0: np.array([6, 8, 8, 6, 6, 4, 8, 9, 6, 9, 8, 3, 11, 10, 3, 6, 6, 5, 11, 13, 9, 6, 10])
1: np.array([9, 7, 6, 5, 8, 4, 5, 8, 8, 12, 8, 6, 8, 7, 5, 6, 4, 7, 8, 11, 7, 7, 9])
2: np.array([6, 6, 9, 4, 6, 11, 6, 11, 7, 3, 15, 6, 8, 7, 11, 5, 5, 9, 9, 6, 9, 13, 3])
3: np.array([5, 1, 5, 11, 6, 9, 13, 7, 13, 5, 2, 3, 13, 4, 9, 0, 14, 11, 12, 6, 10, 10, 11])
4: np.array([7, 13, 6, 5, 9, 6, 7, 5, 11, 9, 3, 3, 11, 1, 2, 5, 10, 4, 6, 6, 10, 13, 7])
5: np.array([6, 4, 3, 7, 5, 8, 12, 8, 4, 0, 9, 5, 7, 6, 11, 6, 10, 9, 10, 7, 6, 8, 6])
6: np.array([5, 12, 1, 2, 3, 10, 7, 3, 9, 8, 8, 4, 14, 5, 7, 5, 7, 5, 5, 11, 8, 7, 10])
7: np.array([4, 7, 8, 13, 4, 12, 13, 5, 5, 7, 5, 8, 9, 14, 6, 11, 8, 7, 7, 9, 4, 0, 14])
8: np.array([9, 8, 7, 0, 3, 6, 2, 10, 1, 3, 9, 4, 8, 5, 13, 5, 10, 6, 12, 5, 10, 14, 0])
9: np.array([8, 4, 10, 6, 8, 8, 5, 13, 7, 4, 13, 11, 4, 9, 13, 5, 5, 10, 7, 7, 9, 10, 5])
10: np.array([8, 12, 4, 11, 14, 11, 11, 3, 10, 8, 2, 14, 4, 5, 4, 10, 8, 7, 1, 4, 7, 4, 11])
11: np.array([5, 7, 5, 4, 9, 13, 8, 5, 10, 6, 15, 8, 8, 9, 7, 7, 0, 9, 5, 11, 6, 6, 9])
12: np.array([11, 3, 7, 9, 6, 0, 4, 12, 2, 7, 0, 11, 6, 9, 12, 5, 12, 9, 12, 8, 10, 4, 9])
13: np.array([10, 7, 10, 11, 7, 8, 7, 4, 12, 11, 7, 6, 6, 5, 6, 13, 10, 8, 9, 4, 6, 9, 5])
14: np.array([11, 4, 6, 8, 8, 7, 2, 2, 14, 15, 10, 3, 12, 7, 8, 8, 6, 12, 10, 9, 7, 6, 11])
15: np.array([12, 2, 3, 11, 9, 6, 5, 3, 4, 11, 5, 10, 4, 11, 10, 13, 8, 11, 7, 7, 3, 0, 10])
16: np.array([11, 2, 2, 11, 11, 3, 10, 7, 4, 4, 0, 8, 3, 6, 8, 9, 13, 9, 12, 5, 4, 5, 9])
17: np.array([10, 6, 6, 4, 13, 3, 7, 12, 10, 8, 9, 11, 5, 4, 5, 2, 4, 8, 9, 11, 11, 9, 9])
18: np.array([10, 7, 0, 5, 13, 9, 5, 7, 2, 3, 7, 14, 2, 6, 13, 7, 6, 10, 3, 2, 6, 7, 4])
19: np.array([6, 5, 10, 9, 13, 8, 11, 13, 12, 7, 11, 10, 8, 8, 9, 1, 3, 10, 6, 8, 9, 11, 11])
20: np.array([7, 4, 9, 9, 4, 8, 8, 9, 5, 5, 11, 6, 8, 12, 11, 8, 5, 9, 10, 8, 5, 7, 6])
21: np.array([7, 8, 11, 8, 4, 10, 5, 6, 9, 9, 10, 7, 9, 8, 11, 11, 8, 10, 6, 5, 7, 9, 3])
22: np.array([9, 14, 0, 0, 6, 5, 5, 3, 3, 8, 9, 3, 8, 5, 3, 12, 5, 1, 7, 10, 6, 6, 5])
23: np.array([11, 10, 9, 9, 11, 2, 8, 10, 6, 6, 1, 9, 2, 5, 3, 10, 11, 4, 9, 5, 7, 8, 5])
24: np.array([5, 9, 8, 8, 4, 11, 8, 4, 8, 8, 5, 4, 11, 6, 8, 6, 11, 8, 7, 5, 8, 11, 6])
25: np.array([6, 7, 14, 12, 2, 9, 6, 5, 15, 12, 4, 8, 11, 4, 10, 7, 14, 12, 6, 4, 11, 10, 5])
26: np.array([3, 10, 0, 0, 4, 7, 11, 6, 2, 4, 10, 0, 13, 7, 3, 2, 6, 2, 10, 10, 5, 8, 9])
27: np.array([5, 14, 7, 1, 4, 6, 6, 6, 9, 10, 10, 3, 11, 5, 3, 6, 3, 2, 6, 12, 9, 10, 8])
28: np.array([5, 8, 10, 6, 4, 10, 6, 6, 4, 8, 11, 3, 11, 11, 10, 8, 7, 6, 8, 7, 7, 10, 6])
29: np.array([12, 3, 7, 7, 13, 0, 9, 14, 6, 3, 4, 7, 1, 5, 4, 4, 9, 6, 13, 7, 9, 11, 5])
30: np.array([7, 10, 6, 3, 9, 9, 3, 6, 8, 14, 10, 9, 11, 10, 9, 4, 2, 6, 3, 11, 10, 7, 12])
31: np.array([9, 11, 10, 9, 10, 7, 6, 7, 8, 12, 7, 9, 4, 10, 4, 14, 5, 6, 5, 9, 7, 6, 8])
32: np.array([8, 8, 4, 3, 4, 8, 5, 6, 0, 4, 6, 4, 10, 6, 13, 6, 13, 8, 8, 2, 8, 12, 2])
33: np.array([11, 13, 4, 0, 12, 9, 0, 3, 7, 15, 9, 11, 9, 9, 8, 11, 0, 6, 0, 8, 8, 5, 9])
34: np.array([8, 3, 9, 10, 4, 7, 8, 6, 5, 7, 8, 4, 9, 12, 7, 8, 7, 9, 12, 9, 4, 5, 9])
35: np.array([8, 8, 1, 2, 9, 11, 8, 3, 13, 5, 12, 5, 9, 0, 7, 5, 7, 9, 7, 8, 8, 11, 7])
36: np.array([6, 11, 15, 12, 5, 9, 7, 8, 13, 8, 3, 11, 7, 5, 9, 10, 12, 7, 6, 6, 12, 11, 4])
37: np.array([5, 9, 10, 6, 3, 5, 7, 10, 12, 11, 6, 5, 12, 6, 5, 2, 8, 6, 10, 12, 12, 10, 9])
38: np.array([7, 4, 9, 10, 11, 9, 12, 11, 8, 5, 8, 8, 7, 9, 8, 5, 8, 9, 8, 5, 6, 10, 9])
39: np.array([10, 7, 7, 4, 11, 4, 7, 8, 13, 8, 13, 2, 7, 1, 3, 6, 6, 7, 12, 6, 9, 15, 3])
40: np.array([7, 8, 10, 10, 6, 6, 7, 7, 8, 10, 2, 4, 9, 5, 6, 7, 11, 6, 8, 2, 9, 12, 6])
41: np.array([7, 3, 8, 5, 0, 5, 4, 10, 3, 12, 11, 0, 14, 13, 9, 4, 5, 9, 13, 13, 6, 5, 11])
42: np.array([10, 11, 4, 3, 11, 7, 6, 6, 9, 4, 5, 10, 3, 0, 7, 7, 9, 6, 5, 4, 10, 10, 3])
43: np.array([9, 5, 7, 5, 11, 8, 6, 10, 14, 5, 12, 9, 8, 2, 10, 3, 7, 11, 9, 6, 11, 13, 5])
44: np.array([7, 5, 8, 5, 4, 6, 8, 11, 4, 5, 8, 3, 12, 7, 10, 2, 10, 8, 12, 4, 9, 13, 5])
45: np.array([9, 7, 10, 5, 8, 7, 7, 9, 9, 7, 12, 3, 6, 3, 5, 8, 6, 8, 11, 4, 8, 15, 1])
46: np.array([4, 9, 5, 10, 7, 12, 12, 2, 2, 5, 7, 5, 7, 11, 5, 13, 10, 5, 6, 5, 2, 3, 9])
47: np.array([7, 10, 12, 10, 8, 7, 9, 8, 8, 8, 4, 6, 4, 6, 3, 12, 10, 6, 9, 4, 7, 10, 4])
48: np.array([10, 8, 12, 2, 9, 2, 3, 15, 3, 10, 10, 6, 7, 8, 10, 3, 6, 5, 11, 5, 11, 15, 3])
49: np.array([5, 9, 9, 5, 3, 11, 6, 7, 4, 9, 12, 3, 12, 11, 10, 8, 7, 6, 8, 6, 6, 9, 7])
50: np.array([4, 7, 9, 6, 7, 9, 10, 13, 7, 2, 10, 14, 7, 11, 12, 3, 6, 9, 6, 11, 10, 7, 9])
51: np.array([8, 6, 11, 6, 8, 9, 5, 12, 9, 5, 13, 12, 5, 8, 14, 6, 6, 10, 8, 8, 10, 11, 5])
52: np.array([9, 7, 0, 3, 10, 10, 8, 3, 13, 3, 11, 5, 8, 0, 7, 5, 7, 10, 7, 7, 9, 11, 6])
53: np.array([9, 10, 12, 10, 8, 7, 9, 8, 8, 8, 4, 7, 4, 6, 4, 12, 11, 6, 8, 4, 7, 10, 3])
54: np.array([3, 10, 4, 2, 10, 15, 11, 10, 13, 0, 13, 15, 5, 1, 14, 1, 6, 8, 3, 6, 12, 14, 4])
55: np.array([9, 11, 15, 9, 10, 5, 6, 12, 11, 9, 6, 11, 5, 5, 6, 8, 8, 5, 7, 5, 11, 14, 3])
56: np.array([7, 9, 4, 4, 10, 12, 8, 8, 3, 2, 12, 10, 5, 8, 11, 7, 5, 8, 4, 4, 7, 9, 5])
57: np.array([8, 6, 11, 7, 9, 6, 6, 11, 14, 11, 11, 8, 9, 5, 8, 3, 4, 9, 9, 9, 11, 12, 7])
58: np.array([8, 6, 2, 7, 11, 5, 11, 8, 1, 4, 3, 5, 5, 8, 2, 7, 9, 5, 9, 6, 6, 5, 10])
59: np.array([6, 8, 15, 9, 7, 10, 9, 14, 8, 3, 11, 10, 4, 9, 9, 8, 7, 7, 7, 5, 10, 13, 3])
60: np.array([7, 7, 8, 10, 10, 5, 9, 6, 15, 11, 6, 6, 9, 6, 2, 7, 8, 8, 9, 11, 8, 6, 12])
61: np.array([5, 9, 6, 10, 9, 9, 12, 6, 9, 6, 6, 9, 7, 8, 3, 9, 6, 5, 6, 11, 6, 3, 13])
62: np.array([5, 10, 5, 4, 4, 4, 7, 11, 5, 6, 3, 8, 10, 7, 7, 1, 7, 5, 8, 14, 10, 5, 11])
63: np.array([8, 9, 11, 5, 3, 6, 4, 9, 6, 8, 4, 9, 9, 6, 13, 7, 11, 6, 8, 7, 11, 11, 3])
64: np.array([12, 6, 4, 6, 14, 5, 8, 6, 8, 10, 6, 4, 6, 4, 3, 8, 7, 7, 10, 4, 6, 9, 8])
65: np.array([8, 6, 5, 8, 8, 6, 9, 7, 9, 5, 0, 7, 9, 2, 10, 3, 15, 7, 8, 4, 11, 11, 7])
66: np.array([9, 0, 5, 8, 10, 5, 10, 10, 4, 5, 10, 0, 9, 7, 7, 3, 7, 11, 15, 4, 5, 11, 6])
67: np.array([8, 1, 0, 9, 10, 2, 15, 10, 11, 2, 1, 4, 9, 2, 3, 0, 11, 9, 15, 12, 8, 6, 13])
68: np.array([3, 3, 9, 13, 5, 9, 14, 10, 8, 2, 8, 8, 8, 12, 7, 5, 8, 7, 9, 12, 6, 3, 13])
69: np.array([14, 12, 9, 9, 12, 2, 3, 5, 6, 14, 2, 9, 1, 6, 1, 15, 9, 4, 6, 4, 7, 5, 5])
70: np.array([10, 9, 5, 7, 12, 5, 7, 7, 12, 9, 4, 12, 7, 5, 6, 6, 7, 7, 5, 10, 11, 5, 11])
71: np.array([8, 6, 0, 5, 9, 3, 10, 8, 4, 3, 5, 7, 6, 6, 5, 4, 7, 5, 10, 11, 6, 4, 10])
72: np.array([2, 5, 6, 9, 0, 10, 12, 7, 6, 4, 6, 3, 13, 10, 7, 3, 10, 7, 10, 12, 7, 4, 11])
73: np.array([10, 4, 2, 3, 12, 10, 8, 9, 8, 1, 14, 9, 2, 3, 10, 6, 5, 12, 9, 4, 5, 12, 3])
74: np.array([4, 8, 7, 10, 5, 13, 11, 3, 6, 7, 9, 5, 11, 10, 7, 9, 8, 8, 5, 7, 6, 6, 11])
75: np.array([13, 6, 11, 10, 11, 6, 3, 5, 4, 15, 9, 5, 6, 11, 7, 15, 7, 11, 7, 1, 3, 7, 5])
76: np.array([6, 14, 13, 10, 10, 12, 5, 7, 15, 12, 7, 15, 8, 7, 10, 8, 5, 8, 0, 9, 13, 7, 10])
77: np.array([4, 8, 10, 9, 5, 13, 8, 7, 8, 11, 7, 12, 12, 14, 13, 5, 6, 9, 2, 8, 8, 5, 11])
78: np.array([7, 4, 8, 14, 7, 10, 12, 4, 12, 6, 5, 5, 7, 7, 4, 10, 12, 9, 10, 6, 4, 6, 9])
79: np.array([7, 9, 15, 5, 8, 7, 4, 13, 6, 11, 13, 8, 10, 11, 10, 6, 3, 6, 7, 7, 10, 14, 4])
80: np.array([5, 9, 12, 11, 8, 8, 10, 9, 15, 9, 4, 9, 11, 3, 4, 5, 10, 6, 8, 9, 13, 9, 10])
81: np.array([4, 6, 7, 7, 7, 10, 9, 12, 8, 1, 9, 15, 6, 9, 13, 3, 7, 7, 6, 11, 10, 6, 9])
82: np.array([9, 10, 9, 5, 7, 1, 1, 12, 4, 9, 2, 13, 7, 8, 14, 4, 9, 7, 7, 10, 13, 7, 6])
83: np.array([7, 7, 10, 4, 6, 5, 5, 9, 11, 8, 11, 3, 10, 4, 7, 3, 6, 6, 10, 10, 11, 13, 5])
84: np.array([10, 6, 12, 12, 11, 4, 10, 13, 10, 6, 6, 9, 3, 7, 7, 9, 9, 8, 10, 6, 7, 11, 5])
85: np.array([10, 6, 6, 6, 9, 7, 4, 8, 5, 11, 11, 10, 6, 12, 11, 10, 5, 10, 6, 7, 5, 4, 8])
86: np.array([10, 6, 4, 7, 10, 3, 5, 7, 7, 12, 8, 8, 8, 9, 6, 7, 5, 6, 9, 13, 6, 2, 12])
87: np.array([9, 1, 6, 10, 2, 4, 6, 9, 4, 8, 2, 5, 10, 10, 12, 7, 13, 12, 13, 7, 6, 4, 8])
88: np.array([7, 11, 6, 3, 11, 10, 8, 9, 11, 3, 12, 10, 7, 3, 6, 6, 5, 5, 4, 8, 10, 12, 4])
89: np.array([11, 5, 9, 8, 14, 3, 9, 10, 13, 10, 9, 5, 5, 3, 1, 5, 4, 9, 11, 8, 9, 12, 7])
90: np.array([7, 9, 15, 10, 7, 5, 9, 12, 8, 6, 6, 8, 5, 7, 6, 10, 10, 4, 9, 7, 9, 11, 4])
91: np.array([8, 15, 10, 2, 9, 9, 3, 7, 8, 10, 11, 9, 7, 5, 5, 10, 3, 4, 3, 7, 9, 11, 3])
92: np.array([6, 8, 3, 5, 11, 13, 8, 6, 9, 5, 15, 9, 7, 10, 8, 8, 0, 8, 4, 11, 4, 5, 11])
93: np.array([11, 11, 8, 4, 5, 8, 1, 4, 5, 9, 12, 5, 6, 6, 12, 13, 7, 8, 7, 3, 6, 11, 0])
94: np.array([5, 8, 8, 8, 6, 9, 7, 10, 3, 7, 2, 11, 9, 10, 11, 4, 9, 6, 6, 8, 9, 6, 9])
95: np.array([6, 2, 3, 10, 8, 11, 12, 5, 9, 4, 8, 6, 9, 7, 7, 8, 8, 11, 10, 8, 4, 5, 10])
96: np.array([10, 9, 10, 6, 4, 10, 3, 8, 1, 6, 11, 11, 4, 11, 15, 13, 7, 9, 5, 3, 7, 9, 0])
97: np.array([7, 4, 1, 2, 4, 7, 6, 9, 0, 1, 10, 7, 7, 9, 15, 4, 6, 9, 9, 9, 6, 5, 7])
98: np.array([7, 11, 7, 4, 1, 9, 5, 1, 4, 12, 10, 0, 13, 8, 6, 11, 9, 6, 8, 4, 4, 11, 5])
99: np.array([12, 6, 9, 10, 10, 6, 3, 5, 3, 15, 8, 4, 5, 12, 7, 14, 8, 11, 7, 1, 3, 7, 4])
100: np.array([5, 5, 9, 11, 9, 7, 14, 8, 11, 7, 4, 0, 9, 2, 1, 4, 11, 6, 12, 5, 7, 14, 8])
101: np.array([7, 2, 4, 9, 8, 9, 11, 6, 9, 4, 10, 5, 8, 6, 7, 7, 8, 11, 10, 8, 4, 6, 10])
102: np.array([4, 14, 7, 1, 5, 6, 6, 6, 9, 10, 10, 3, 11, 6, 3, 6, 5, 2, 6, 13, 11, 10, 8])
103: np.array([5, 10, 8, 5, 6, 2, 10, 10, 4, 8, 6, 0, 12, 8, 0, 3, 6, 0, 12, 11, 8, 10, 11])
104: np.array([6, 12, 11, 9, 9, 12, 4, 2, 15, 15, 11, 11, 9, 10, 5, 14, 2, 8, 1, 11, 7, 4, 12])
105: np.array([11, 3, 7, 8, 8, 6, 1, 3, 14, 15, 9, 2, 12, 7, 8, 8, 7, 12, 10, 8, 8, 6, 9])
106: np.array([6, 12, 6, 3, 10, 8, 4, 5, 7, 13, 10, 10, 11, 10, 10, 5, 2, 7, 1, 11, 10, 6, 11])
107: np.array([11, 13, 5, 1, 11, 6, 0, 2, 6, 15, 9, 11, 9, 10, 9, 11, 2, 7, 0, 6, 9, 5, 7])
108: np.array([9, 7, 5, 9, 11, 7, 11, 8, 5, 1, 6, 9, 0, 6, 6, 10, 9, 5, 8, 5, 5, 6, 6])
109: np.array([8, 1, 8, 11, 4, 8, 7, 8, 9, 8, 4, 7, 11, 8, 14, 4, 13, 13, 13, 7, 7, 7, 9])
110: np.array([3, 11, 14, 9, 0, 9, 7, 7, 10, 10, 4, 4, 14, 6, 8, 7, 12, 5, 7, 9, 12, 10, 6])

np.array([8, 11, 9, 7, 7, 11, 3, 7, 4, 8, 9, 15, 6, 13, 13, 12, 5, 8, 2, 8, 8, 3, 7]) 85
np.array([8, 7, 13, 7, 6, 8, 4, 9, 12, 14, 12, 7, 11, 9, 8, 6, 4, 9, 8, 11, 10, 9, 9]) 57
np.array([5, 14, 14, 11, 10, 12, 7, 6, 15, 12, 6, 15, 8, 6, 10, 9, 7, 9, 0, 10, 13, 6, 10]) 76
np.array([4, 14, 3, 0, 11, 9, 11, 9, 8, 0, 13, 12, 7, 5, 5, 5, 2, 3, 2, 12, 11, 8, 8]) 88
np.array([14, 11, 9, 10, 12, 1, 3, 6, 6, 15, 1, 10, 1, 6, 1, 15, 8, 5, 5, 6, 7, 5, 6]) 69
np.array([8, 0, 8, 12, 4, 7, 6, 8, 10, 8, 4, 7, 10, 7, 14, 4, 14, 14, 12, 6, 8, 7, 8]) 109
np.array([9, 7, 7, 7, 5, 5, 3, 4, 5, 12, 6, 4, 11, 7, 8, 9, 8, 6, 10, 9, 6, 6, 7]) 1
np.array([5, 4, 11, 14, 7, 11, 11, 6, 8, 10, 6, 3, 8, 8, 5, 9, 10, 10, 9, 3, 3, 9, 8]) 78
np.array([7, 7, 6, 8, 5, 9, 8, 7, 3, 5, 2, 8, 8, 10, 13, 6, 11, 9, 7, 6, 8, 6, 8]) 94
np.array([9, 8, 13, 8, 3, 8, 4, 7, 8, 11, 10, 3, 10, 8, 9, 12, 8, 8, 9, 6, 7, 9, 3]) 21
np.array([5, 5, 7, 10, 9, 7, 14, 8, 9, 4, 5, 0, 10, 3, 2, 5, 12, 7, 13, 5, 7, 14, 7]) 100
np.array([5, 9, 8, 9, 4, 10, 8, 5, 8, 9, 5, 4, 11, 6, 8, 6, 11, 8, 7, 3, 8, 9, 6]) 24
np.array([11, 7, 5, 7, 12, 4, 7, 6, 8, 10, 6, 4, 6, 5, 3, 8, 9, 7, 8, 4, 6, 10, 7]) 64
np.array([11, 3, 6, 5, 9, 4, 4, 12, 4, 4, 12, 8, 4, 8, 13, 6, 5, 10, 11, 6, 6, 10, 4]) 9
np.array([7, 6, 2, 7, 11, 5, 12, 9, 1, 3, 4, 5, 6, 9, 3, 6, 9, 5, 11, 7, 5, 4, 10]) 58
np.array([10, 8, 4, 9, 9, 0, 6, 8, 4, 11, 0, 11, 5, 9, 6, 8, 8, 6, 8, 10, 7, 0, 12]) 86
np.array([10, 10, 5, 0, 7, 2, 0, 9, 12, 14, 4, 13, 12, 3, 15, 0, 7, 9, 4, 12, 15, 8, 9]) 82
np.array([9, 11, 6, 4, 3, 9, 4, 1, 4, 14, 10, 0, 13, 9, 7, 13, 8, 6, 8, 4, 4, 10, 4]) 98
np.array([5, 8, 6, 5, 6, 11, 8, 7, 8, 6, 8, 5, 11, 6, 12, 3, 9, 8, 6, 6, 7, 11, 6]) 24
np.array([4, 9, 11, 12, 6, 7, 11, 9, 15, 10, 3, 8, 11, 3, 3, 4, 11, 7, 7, 10, 13, 10, 10]) 80
np.array([5, 11, 2, 2, 4, 10, 8, 3, 10, 7, 9, 5, 12, 5, 6, 6, 6, 6, 7, 11, 8, 6, 10]) 6
np.array([9, 12, 4, 2, 11, 3, 5, 8, 9, 11, 8, 7, 7, 4, 1, 6, 2, 4, 6, 11, 9, 8, 9]) 1
np.array([5, 5, 8, 10, 9, 7, 13, 8, 10, 5, 6, 0, 10, 3, 1, 3, 11, 7, 13, 4, 7, 14, 8]) 100
np.array([7, 9, 15, 11, 6, 6, 8, 12, 7, 7, 6, 7, 4, 8, 5, 9, 8, 5, 8, 7, 8, 12, 4]) 90
np.array([6, 6, 9, 4, 5, 12, 6, 9, 8, 5, 15, 6, 10, 7, 13, 6, 5, 10, 9, 7, 8, 13, 2]) 2
np.array([6, 5, 10, 8, 12, 8, 9, 12, 10, 6, 11, 11, 8, 9, 9, 3, 4, 9, 6, 8, 10, 10, 11]) 19
np.array([4, 8, 7, 10, 5, 12, 10, 4, 7, 9, 8, 5, 11, 11, 7, 8, 6, 8, 5, 7, 5, 4, 11]) 74
np.array([9, 6, 4, 7, 10, 2, 5, 8, 7, 13, 8, 8, 8, 10, 6, 6, 5, 7, 9, 13, 7, 2, 13]) 86
np.array([12, 3, 6, 5, 11, 5, 4, 11, 5, 4, 12, 7, 5, 8, 12, 6, 5, 10, 11, 6, 7, 9, 4]) 9
np.array([8, 9, 10, 6, 8, 5, 4, 11, 4, 11, 12, 10, 7, 12, 8, 10, 2, 6, 6, 11, 8, 4, 9]) 85
np.array([11, 10, 10, 9, 11, 5, 7, 8, 8, 12, 7, 10, 5, 9, 3, 13, 5, 6, 5, 8, 6, 6, 7]) 31
np.array([2, 3, 11, 13, 5, 9, 15, 12, 6, 4, 8, 7, 7, 12, 7, 5, 6, 8, 10, 12, 5, 4, 12]) 68
np.array([6, 7, 9, 9, 5, 5, 11, 9, 9, 9, 8, 2, 9, 8, 0, 6, 7, 5, 12, 12, 7, 7, 12]) 0
np.array([7, 8, 10, 3, 7, 5, 6, 11, 12, 9, 12, 5, 9, 4, 7, 3, 6, 7, 8, 10, 10, 13, 5]) 83
np.array([9, 12, 3, 3, 12, 7, 7, 6, 9, 3, 4, 12, 3, 0, 7, 7, 9, 5, 4, 5, 10, 10, 3]) 42
np.array([7, 6, 11, 13, 4, 9, 6, 5, 13, 14, 2, 7, 11, 7, 10, 7, 10, 10, 8, 8, 9, 5, 9]) 25
np.array([5, 8, 8, 6, 6, 10, 8, 7, 8, 6, 8, 6, 11, 7, 11, 4, 9, 9, 7, 5, 8, 11, 6]) 24
np.array([12, 4, 7, 9, 7, 0, 4, 12, 3, 9, 0, 11, 6, 10, 12, 5, 12, 8, 11, 9, 10, 4, 9]) 12
np.array([10, 8, 12, 6, 9, 4, 5, 14, 10, 11, 10, 10, 7, 7, 8, 4, 5, 8, 8, 9, 12, 11, 6]) 57
np.array([3, 11, 13, 8, 4, 7, 10, 11, 8, 7, 5, 8, 8, 8, 3, 8, 8, 3, 7, 10, 11, 8, 7]) 90
np.array([5, 9, 4, 7, 2, 11, 5, 2, 9, 9, 4, 9, 14, 7, 12, 6, 11, 8, 5, 11, 9, 2, 11]) 6
np.array([9, 4, 5, 7, 9, 10, 8, 7, 9, 2, 11, 7, 6, 3, 11, 8, 9, 12, 9, 4, 6, 11, 3]) 73
np.array([7, 8, 0, 1, 5, 6, 5, 5, 7, 10, 5, 1, 15, 5, 6, 1, 8, 6, 10, 10, 9, 8, 11]) 6
np.array([8, 9, 8, 7, 7, 7, 6, 10, 4, 5, 6, 14, 5, 8, 13, 8, 9, 8, 6, 6, 8, 6, 6]) 94
np.array([10, 6, 12, 14, 9, 5, 4, 5, 15, 15, 5, 8, 10, 8, 3, 9, 6, 11, 7, 10, 8, 3, 14]) 60
np.array([3, 14, 2, 0, 11, 10, 11, 9, 6, 0, 13, 11, 6, 4, 5, 4, 2, 3, 3, 13, 10, 7, 10]) 88
np.array([4, 9, 9, 11, 7, 14, 11, 6, 8, 7, 8, 9, 9, 10, 9, 9, 8, 7, 4, 5, 7, 6, 10]) 74
np.array([6, 6, 9, 12, 6, 6, 12, 8, 9, 8, 2, 5, 8, 8, 3, 9, 11, 6, 11, 8, 7, 6, 10]) 78
np.array([7, 9, 15, 8, 3, 6, 5, 15, 3, 10, 11, 7, 8, 13, 8, 11, 5, 6, 10, 7, 9, 12, 3]) 79
np.array([4, 7, 6, 9, 8, 11, 12, 4, 7, 6, 10, 1, 9, 7, 2, 8, 7, 5, 8, 5, 4, 10, 8]) 74
np.array([12, 7, 5, 4, 6, 5, 3, 6, 2, 10, 11, 4, 6, 11, 8, 12, 4, 7, 8, 7, 4, 6, 5]) 85
np.array([8, 7, 10, 11, 9, 6, 9, 8, 14, 12, 6, 7, 9, 7, 2, 7, 8, 9, 9, 11, 8, 4, 12]) 60
np.array([7, 8, 11, 7, 7, 6, 8, 11, 3, 3, 8, 8, 3, 8, 5, 9, 6, 4, 9, 8, 7, 9, 4]) 90
np.array([12, 9, 8, 9, 11, 1, 7, 9, 6, 7, 1, 9, 1, 4, 3, 10, 10, 5, 8, 6, 8, 8, 5]) 23
np.array([13, 3, 4, 11, 10, 5, 5, 5, 4, 11, 6, 9, 4, 12, 9, 12, 6, 11, 9, 8, 2, 0, 11]) 15
np.array([13, 3, 3, 10, 10, 6, 3, 2, 3, 11, 6, 10, 4, 12, 11, 13, 7, 11, 7, 7, 3, 0, 10]) 15
np.array([6, 3, 9, 8, 6, 8, 8, 10, 5, 5, 11, 7, 7, 11, 11, 6, 6, 9, 10, 9, 6, 7, 8]) 20
np.array([7, 4, 11, 8, 5, 9, 8, 9, 5, 6, 11, 7, 8, 12, 11, 7, 6, 9, 9, 9, 6, 6, 7]) 20
np.array([9, 8, 3, 2, 6, 4, 4, 5, 7, 13, 8, 2, 11, 5, 4, 6, 5, 6, 9, 12, 7, 6, 9]) 1
np.array([11, 4, 6, 9, 5, 0, 5, 13, 3, 8, 0, 11, 6, 7, 12, 4, 13, 9, 11, 9, 11, 4, 9]) 12
np.array([10, 0, 4, 7, 10, 5, 10, 10, 5, 4, 10, 0, 8, 7, 7, 3, 8, 10, 14, 4, 4, 12, 6]) 66
np.array([5, 8, 5, 10, 11, 11, 15, 9, 10, 0, 6, 10, 1, 0, 5, 6, 11, 7, 7, 4, 7, 11, 4]) 108
np.array([5, 14, 11, 10, 7, 11, 4, 2, 15, 15, 12, 11, 11, 10, 6, 12, 2, 8, 0, 12, 8, 3, 14]) 104
np.array([6, 6, 10, 14, 8, 10, 13, 9, 7, 6, 8, 10, 6, 13, 6, 12, 7, 9, 7, 9, 3, 1, 11]) 7
np.array([6, 9, 4, 5, 1, 9, 4, 5, 0, 9, 4, 7, 12, 13, 13, 6, 10, 8, 5, 7, 8, 4, 9]) 94
np.array([12, 5, 12, 7, 7, 1, 2, 12, 2, 9, 9, 6, 4, 11, 10, 10, 7, 8, 12, 5, 7, 11, 2]) 48
np.array([8, 11, 15, 9, 9, 6, 7, 12, 11, 9, 7, 10, 5, 5, 5, 8, 7, 6, 7, 6, 11, 14, 4]) 55
np.array([9, 15, 9, 2, 9, 7, 3, 6, 8, 10, 11, 8, 6, 6, 5, 11, 3, 4, 4, 7, 9, 10, 3]) 91
np.array([7, 10, 5, 6, 2, 8, 3, 5, 0, 9, 2, 6, 12, 13, 14, 8, 10, 6, 5, 8, 7, 2, 9]) 94
np.array([7, 9, 4, 5, 11, 11, 8, 8, 3, 2, 11, 11, 5, 8, 11, 6, 5, 8, 2, 4, 7, 9, 4]) 56
np.array([11, 3, 2, 10, 9, 3, 9, 7, 5, 4, 0, 9, 3, 5, 9, 8, 14, 10, 10, 5, 6, 3, 8]) 16
np.array([8, 10, 8, 8, 15, 12, 6, 7, 11, 9, 9, 15, 5, 7, 10, 7, 3, 10, 0, 6, 10, 7, 9]) 76
np.array([10, 9, 12, 4, 4, 10, 2, 8, 2, 7, 11, 11, 4, 12, 15, 14, 7, 9, 4, 4, 7, 10, 0]) 96
np.array([5, 8, 5, 10, 6, 12, 14, 3, 1, 4, 7, 4, 7, 11, 6, 13, 9, 5, 7, 4, 2, 3, 8]) 46
np.array([7, 8, 15, 5, 8, 7, 4, 12, 6, 11, 14, 7, 10, 9, 10, 7, 4, 7, 7, 6, 12, 15, 5]) 79
np.array([6, 9, 7, 7, 5, 9, 9, 6, 9, 2, 3, 8, 7, 2, 9, 4, 12, 6, 8, 7, 10, 9, 6]) 65
np.array([9, 6, 6, 10, 11, 7, 12, 8, 4, 0, 6, 9, 1, 7, 4, 11, 9, 6, 8, 5, 5, 6, 6]) 108
np.array([5, 8, 8, 11, 7, 13, 11, 7, 7, 7, 8, 9, 9, 10, 8, 8, 7, 8, 5, 7, 6, 7, 9]) 74
np.array([7, 7, 8, 11, 9, 6, 9, 6, 13, 11, 5, 7, 10, 6, 2, 6, 8, 7, 9, 12, 8, 5, 13]) 60
np.array([9, 10, 10, 6, 2, 4, 4, 7, 3, 9, 3, 5, 8, 8, 8, 10, 10, 4, 8, 7, 9, 6, 5]) 63
